(in the rows, 128 means zero)
Each path below is one point turned by a fixed rotation once a step. After each direction that follows a path, write how fast that rotation turns it, in degrees per step (0 if it stays still).
Each turn is a multiple of 5 degrees from 10 to 175, or 0.
Each row of a path follows its step; steps can be skipped.
path 1
step 0: [128 135 137 134 123 128 130 135 122 127 128 125 129 134 122 127 123 133
 130 127 135 126 122 120 125 130 139 133 127 125 114 129 123 133 120 123
 129 129 122 122 129 136 132 131 131 131 127 135 128]
step 2: [117 135 122 128 137 129 133 122 132 120 133 121 127 128 123 127 124 128
 125 130 134 136 131 130 131 124 133 130 124 124 134 133 124 123 125 126
 125 123 119 126 135 129 126 141 124 122 130 129 131]
step 3: [123 134 117 125 138 132 121 135 124 133 140 128 127 125 119 129 128 130
 128 127 130 135 126 131 133 138 134 121 128 133 127 132 126 130 121 131
 127 134 122 131 127 128 124 128 139 125 124 125 130]
step 11: [125 134 124 136 135 134 120 127 119 132 126 135 133 122 133 143 123 131
 127 127 132 137 126 128 127 133 136 133 122 132 125 129 131 127 119 134
 130 126 134 130 122 128 123 128 133 129 128 128 128]
step 15: [123 136 122 128 137 127 122 126 126 128 114 127 118 123 127 126 129 130
 135 135 130 137 123 131 134 127 133 132 130 133 136 128 121 129 125 134
 129 134 122 125 128 126 128 131 131 134 120 130 133]
step 20: [116 127 125 133 132 121 136 127 132 130 125 127 126 127 131 130 121 127
 142 127 125 130 137 128 124 131 123 125 125 126 122 129 125 131 119 130
 130 124 117 131 131 134 134 125 125 133 128 126 117]
step 21: [120 131 121 133 130 124 122 136 125 119 131 123 131 126 126 120 130 117
 133 134 131 130 139 125 132 127 133 131 129 127 129 124 121 127 129 127
 124 127 120 119 141 125 131 125 129 126 127 127 125]
step 23: [123 127 128 134 135 136 123 127 123 122 116 122 134 126 122 135 130 130
 138 126 134 132 129 130 124 137 123 132 133 131 130 136 126 127 131 139
 136 129 127 125 125 126 127 133 125 123 121 127 131]
step 26: [115 120 129 133 116 128 132 129 134 130 126 137 123 129 129 135 133 125
 131 125 130 126 132 130 139 130 130 134 135 127 127 126 128 129 128 131
 134 132 121 122 128 141 127 131 135 127 124 126 128]
Directions:
[125 131 130 131 128 129 127 128 128 129 125 126 128 126 127 127 125 129
 124 126 126 129 128 128 126 128 126 127 129 130 127 128 128 128 128 126
 128 127 128 129 128 129 127 129 129 128 131 130 126] : 160
[131 128 129 126 129 126 126 126 127 129 128 128 128 127 127 129 126 127
 126 129 129 126 132 130 132 128 128 128 130 129 126 130 131 130 126 128
 129 130 127 126 130 129 126 128 127 127 128 129 125] : 80
[130 126 128 129 124 129 126 129 128 128 128 130 127 128 129 131 127 127
 127 128 126 131 128 130 130 129 128 129 126 128 129 127 128 127 131 132
 131 128 129 128 128 128 129 129 128 127 133 129 128] : 20
[127 129 126 128 125 124 127 129 126 131 126 123 128 128 127 128 129 127
 130 131 129 129 127 128 129 129 126 128 127 128 128 130 130 129 129 128
 127 126 129 127 128 127 128 126 128 129 129 126 129] : 45
[129 129 126 126 128 129 126 127 127 125 129 127 130 127 128 130 129 127
 129 129 126 131 130 129 125 130 127 128 129 127 125 128 128 130 127 126
 127 126 128 127 128 129 127 131 129 127 127 130 131] : 35
[127 127 124 129 127 127 130 127 126 130 127 130 129 126 127 129 130 128
 128 126 124 127 129 131 128 128 130 125 127 130 127 127 130 128 129 127
 128 130 128 129 128 127 128 126 132 129 126 127 128] : 175
path 2
step 1: [128 132 126 117 132 130 125 128 116 138 122 134 132 128 132 126 138 142
 124 125 135 131 133 128 131 132 125 129 132 127 127 128 116 133 136 128
 132 125 130 119 120 131 124 128 129 126 117 130 137]
step 3: [126 130 134 125 124 129 124 129 122 132 122 130 129 128 124 134 143 136
 130 130 135 131 138 117 117 132 128 126 126 131 134 141 120 137 136 127
 132 127 130 125 122 122 121 131 132 123 123 127 127]
step 5: [124 122 127 120 124 125 134 138 132 125 122 130 130 124 123 129 134 132
 123 130 138 132 133 127 122 138 133 127 130 128 128 138 112 127 136 125
 134 131 125 129 120 133 127 124 137 127 114 132 133]
step 8: [131 132 128 127 134 118 125 131 120 136 121 129 122 129 128 137 138 133
 129 120 137 135 135 124 118 132 126 124 135 129 129 132 128 134 135 124
 127 128 124 124 119 122 120 127 137 124 120 129 121]
step 10: [129 130 128 121 129 128 129 129 135 128 120 127 125 128 134 134 132 139
 121 127 144 130 123 126 119 139 129 127 128 124 125 139 122 131 134 130
 129 127 121 130 118 131 123 119 135 120 120 130 129]
step 18: [132 130 131 117 121 126 129 140 126 125 124 134 131 117 136 123 132 131
 123 122 139 134 126 130 123 136 123 130 136 124 127 129 117 132 130 126
 128 120 132 127 129 121 122 129 133 131 122 137 121]
step 20: [137 130 130 126 118 126 128 130 122 122 120 139 122 125 129 122 143 125
 125 118 130 124 127 127 119 140 124 124 121 126 127 136 127 133 132 124
 128 123 126 127 129 127 117 123 129 129 125 134 126]
step 22: [129 125 134 117 124 120 134 134 127 120 128 139 127 130 126 123 138 141
 119 132 134 119 127 125 127 134 116 123 126 126 119 127 126 129 131 123
 126 124 121 124 129 131 122 130 130 127 117 134 127]
step 26: [127 136 136 118 129 131 129 131 127 119 122 122 133 125 120 122 140 141
 123 123 138 128 130 124 124 121 121 119 133 126 121 130 119 133 134 130
 127 129 133 122 121 128 129 134 135 127 126 127 129]
Directions:
[129 131 128 127 130 128 128 130 125 126 126 133 126 130 126 128 124 127
 129 128 128 126 127 127 126 129 126 127 128 127 125 126 128 128 127 128
 127 128 130 129 128 130 127 128 129 129 128 127 125] : 160
[129 129 127 130 128 130 127 127 130 127 124 126 130 127 129 125 128 128
 127 126 128 128 125 130 127 128 129 129 127 127 127 130 127 127 126 129
 128 127 129 125 130 129 129 126 131 130 127 127 127] : 135
[129 130 126 130 127 127 129 126 133 127 127 129 128 127 127 128 128 126
 131 130 129 127 128 127 128 130 127 128 127 129 128 130 128 127 129 127
 128 130 127 129 129 128 125 127 128 128 124 131 128] : 145
[129 129 127 129 131 127 127 126 129 131 129 127 128 128 131 132 127 127
 127 127 129 130 127 130 126 127 126 127 128 126 126 128 130 127 127 129
 127 127 126 131 127 128 127 128 130 127 129 129 127] : 170
[129 126 130 130 128 129 130 127 126 129 125 127 126 127 129 131 129 128
 125 130 127 127 127 130 129 130 124 130 126 129 128 126 130 126 130 127
 129 128 130 127 127 131 128 128 127 130 129 130 129] : 140
[130 127 130 127 128 131 126 128 128 128 129 128 130 130 130 130 128 128
 130 128 128 127 126 126 128 133 128 129 127 131 125 129 127 129 128 128
 124 128 129 130 129 126 129 127 129 128 129 127 131] : 85
path 3
step 2: [128 135 130 130 131 123 123 125 129 133 123 118 125 124 121 135 135 135
 124 127 125 135 128 133 118 127 126 126 119 130 118 123 126 130 122 119
 127 132 121 123 129 125 121 134 127 129 129 125 124]
step 5: [126 122 133 136 121 135 128 130 137 129 120 120 124 132 125 128 127 133
 128 129 131 126 120 133 126 131 131 125 122 126 123 131 130 120 121 118
 131 129 127 132 130 127 116 130 131 126 137 128 134]
step 9: [131 129 124 137 126 130 141 133 130 129 123 131 122 124 127 130 118 122
 127 122 127 127 125 134 138 118 120 128 124 125 130 126 127 137 129 128
 120 130 125 126 136 126 121 134 127 127 132 124 124]
step 12: [129 123 128 129 135 127 126 130 138 134 121 127 132 128 125 129 127 122
 132 132 132 131 124 128 135 125 119 134 117 126 128 128 126 133 121 135
 120 126 123 132 134 128 126 128 128 143 121 124 129]
step 14: [135 128 128 134 133 122 124 133 130 138 124 136 132 123 129 133 130 115
 121 129 129 134 128 142 123 129 123 124 136 120 126 130 128 130 128 124
 131 133 124 134 132 128 124 124 129 126 125 129 123]
step 16: [134 129 126 125 123 127 126 135 131 127 119 134 120 125 128 129 140 123
 129 123 129 131 127 135 129 127 126 136 121 126 121 136 132 120 125 135
 136 128 140 121 129 124 126 132 125 128 127 132 128]
step 18: [131 118 130 128 132 137 127 129 131 127 120 121 129 130 124 130 131 129
 129 134 130 121 125 139 123 125 128 138 133 132 122 130 138 130 116 123
 124 126 132 126 126 123 129 126 131 131 127 121 126]
step 19: [130 128 134 134 133 126 127 140 130 128 121 134 123 125 124 126 126 130
 127 127 120 128 134 133 116 126 128 129 129 122 125 134 135 131 136 136
 126 127 131 135 129 121 127 134 123 134 134 133 134]
step 25: [126 133 128 130 129 125 125 134 130 125 117 130 136 133 130 128 126 130
 130 137 139 130 131 129 126 124 135 127 116 121 130 131 129 134 132 130
 125 130 125 131 130 125 118 130 136 139 134 127 122]
Directions:
[127 129 126 128 129 125 129 125 129 128 127 130 128 128 129 125 126 130
 129 129 128 125 125 130 128 129 129 130 127 126 127 129 127 127 129 129
 123 129 129 125 126 126 128 128 126 128 128 126 128] : 115
[129 126 129 125 128 130 127 127 128 129 129 126 128 128 128 125 127 128
 129 129 129 126 130 129 131 127 129 129 126 131 127 128 127 129 128 130
 130 128 131 127 130 127 124 130 131 127 129 127 130] : 55
[129 127 129 131 129 128 128 129 126 130 130 128 126 131 129 129 125 129
 128 127 128 127 125 129 131 126 131 126 128 129 127 131 129 128 127 127
 129 130 128 127 128 127 128 127 128 130 127 128 125] : 85
[128 128 131 128 128 128 126 128 131 130 126 129 128 128 128 126 129 127
 129 131 129 130 125 129 131 130 129 126 129 127 128 125 125 127 130 128
 131 127 129 128 128 128 129 126 128 126 130 129 127] : 40
